Look-ups in named tables: a row name and a column name give one cell, copied from the table.

rufevun:
	darap	ralem	zezene	vunu
zanad	64	44	32	22
kofodin	71	58	18	35
kidur	35	24	27	42
duf	30	41	62	38
zevad	83	24	42	54
tutagi	45	50	43	69
nikubem	31	50	35	45
gido	30	25	38	43

ralem of nikubem: 50
zezene of duf: 62
ralem of tutagi: 50
ralem of duf: 41
zezene of kidur: 27
vunu of gido: 43
ralem of zanad: 44
vunu of kofodin: 35
vunu of nikubem: 45
darap of kidur: 35
darap of zanad: 64

bip:
        suse  zume  neb  semoda  tuzet  kap  lage  puda
navut    148   135  129      94    115  119   135   157
pef      125   103  131      56    127  147   117   170
mipo     103   111  112     113    125  154   121   137
mapes    151   181   79      31    199  142    46   129
malup    118   131  127     122    122  132   116   122
ladura   121   108  127     123    104  153   119   142
duvaz    123   125  138     136    126  142   151   111
midono   156   156  105      81    197  149   119   120
fus      142   178  110      40    194  138    71   137
luku     107   131  152     131    149  130   145   137
fava     196   124  168     130    123   90   128   141

luku, neb: 152
fava, suse: 196
navut, lage: 135
mapes, lage: 46
pef, suse: 125
fava, lage: 128
pef, zume: 103
luku, tuzet: 149
mapes, semoda: 31
fus, kap: 138
mipo, kap: 154
fus, lage: 71
duvaz, suse: 123
midono, tuzet: 197
Row with the largest puda: pef

fuf
|  | nev | vul | fovibar | pud |
|---|---|---|---|---|
| ret | 0.4 | 0.8 | 0.3 | 0.4 |
| ved | 0.4 | 0.4 | 0.4 | 0.5 |
| lasim | 0.5 | 0.5 | 0.5 | 0.4 |
| lufofop | 0.8 | 0.2 | 0.4 | 0.1 |
| zek | 0.5 | 0.5 | 0.4 | 0.4 |
| mozonuk | 0.3 | 0.4 | 0.3 | 0.4 |
| tedi | 0.4 | 0.4 | 0.4 | 0.4 |
| rula | 0.4 | 0.8 | 0.5 | 0.7 |
| tefak | 0.4 | 0.6 | 0.4 | 0.5 |
| lene | 0.4 | 0.5 | 0.4 | 0.4 |
| viveg | 0.3 | 0.7 | 0.2 | 0.5 |
| femimov | 0.2 | 0.2 | 0.8 | 0.5 |
| nug | 0.4 | 0.4 | 0.5 | 0.4 |
| mas | 0.5 | 0.4 | 0.4 | 0.4 |

tefak, vul: 0.6
lasim, nev: 0.5
viveg, vul: 0.7
ved, vul: 0.4
nug, nev: 0.4
viveg, pud: 0.5
mozonuk, fovibar: 0.3
nug, fovibar: 0.5

laferu:
cols = dirogal, vezaf, fafep, tidor, mun, ranubub, monon
fas: [-22, -1, 43, 44, 33, 47, 46]
mebos: [-12, 60, 9, -49, 63, 23, -22]
kes: [54, 14, 50, -1, 8, -18, 42]
saf: [21, 48, -7, 67, 5, 6, -3]
vefezuz: [-5, 58, 10, -48, 61, 16, -20]
lod: [55, 13, 52, -1, 8, -19, 42]
vel: [48, 11, 47, 7, 8, -12, 41]
gigoge: [19, 48, -6, 61, 5, 8, -5]
vol: [20, 49, -5, 57, 6, 7, -6]
sok: [-4, 61, 11, -55, 64, 16, -24]
manese: [20, 44, -2, 57, 5, 7, -4]
movugu: [-12, 3, 40, 40, 31, 39, 39]
met: [21, 48, -4, 53, 6, 7, -8]

fafep of vel: 47
vezaf of saf: 48
ranubub of vel: -12
mun of fas: 33
ranubub of fas: 47
tidor of movugu: 40
fafep of kes: 50

muniba
cols = birik, rivozik, legimo
lak: [27, 199, 176]
gavude: [199, 127, 185]
vuvago: [119, 107, 133]
silur: [57, 206, 130]
kir: [87, 176, 131]
fegul: [117, 109, 162]
zupe: [115, 229, 126]

birik of kir is 87
birik of gavude is 199
legimo of vuvago is 133
legimo of silur is 130
legimo of kir is 131
rivozik of kir is 176
birik of zupe is 115
legimo of fegul is 162
birik of lak is 27
birik of silur is 57
rivozik of lak is 199
birik of fegul is 117
rivozik of zupe is 229
rivozik of gavude is 127
rivozik of fegul is 109
Which row has the largest legimo? gavude

basa
|  | vek | fam | laz | bop | kizunu | zag | fadiful | luvebem | livo | pimuk |
|---|---|---|---|---|---|---|---|---|---|---|
| purez | 1.2 | -0.2 | -2.8 | -4.8 | -2.8 | -2.5 | -2.2 | -3.9 | -2.8 | -5.7 |
| tiza | 1.2 | -2.4 | -3.3 | -2.4 | -3.0 | -0.9 | -4.2 | -2.2 | -3.2 | -6.4 |
| poto | -4.6 | 3.8 | 0.8 | -6.7 | -1.1 | -1.7 | -2.6 | -3.6 | 4.8 | -0.6 |
| los | -5.3 | -3.6 | -7.2 | -1.5 | 0.2 | -3.8 | -1.3 | 1.1 | 7.1 | 0.0 |
| zifa | -3.0 | -1.2 | -5.1 | 0.2 | -1.6 | -1.4 | -3.2 | -1.7 | -5.9 | -2.9 |
| vut | -3.7 | -1.4 | -5.2 | 3.4 | -2.5 | -1.0 | -1.3 | 0.2 | -1.7 | 0.1 |
| ler | -5.0 | -2.0 | -2.9 | -2.2 | -2.3 | -4.6 | -0.8 | -6.0 | -1.9 | -5.7 |
| zizokad | 1.8 | -1.4 | -1.0 | 1.2 | -2.9 | -3.2 | -1.8 | -3.4 | -0.3 | 0.7 |
| big | -5.1 | -4.7 | 2.0 | -4.0 | -0.8 | -3.1 | -3.3 | 0.7 | 3.4 | -1.9 |
| tarez | -1.2 | 0.1 | -3.3 | -4.1 | -2.9 | -2.2 | -2.8 | 1.0 | -3.2 | -5.1 |

zizokad, livo: -0.3
ler, livo: -1.9
big, pimuk: -1.9
poto, fam: 3.8
tiza, fadiful: -4.2
vut, luvebem: 0.2
tiza, luvebem: -2.2
vut, kizunu: -2.5
poto, zag: -1.7
los, pimuk: 0.0
poto, vek: -4.6
big, zag: -3.1

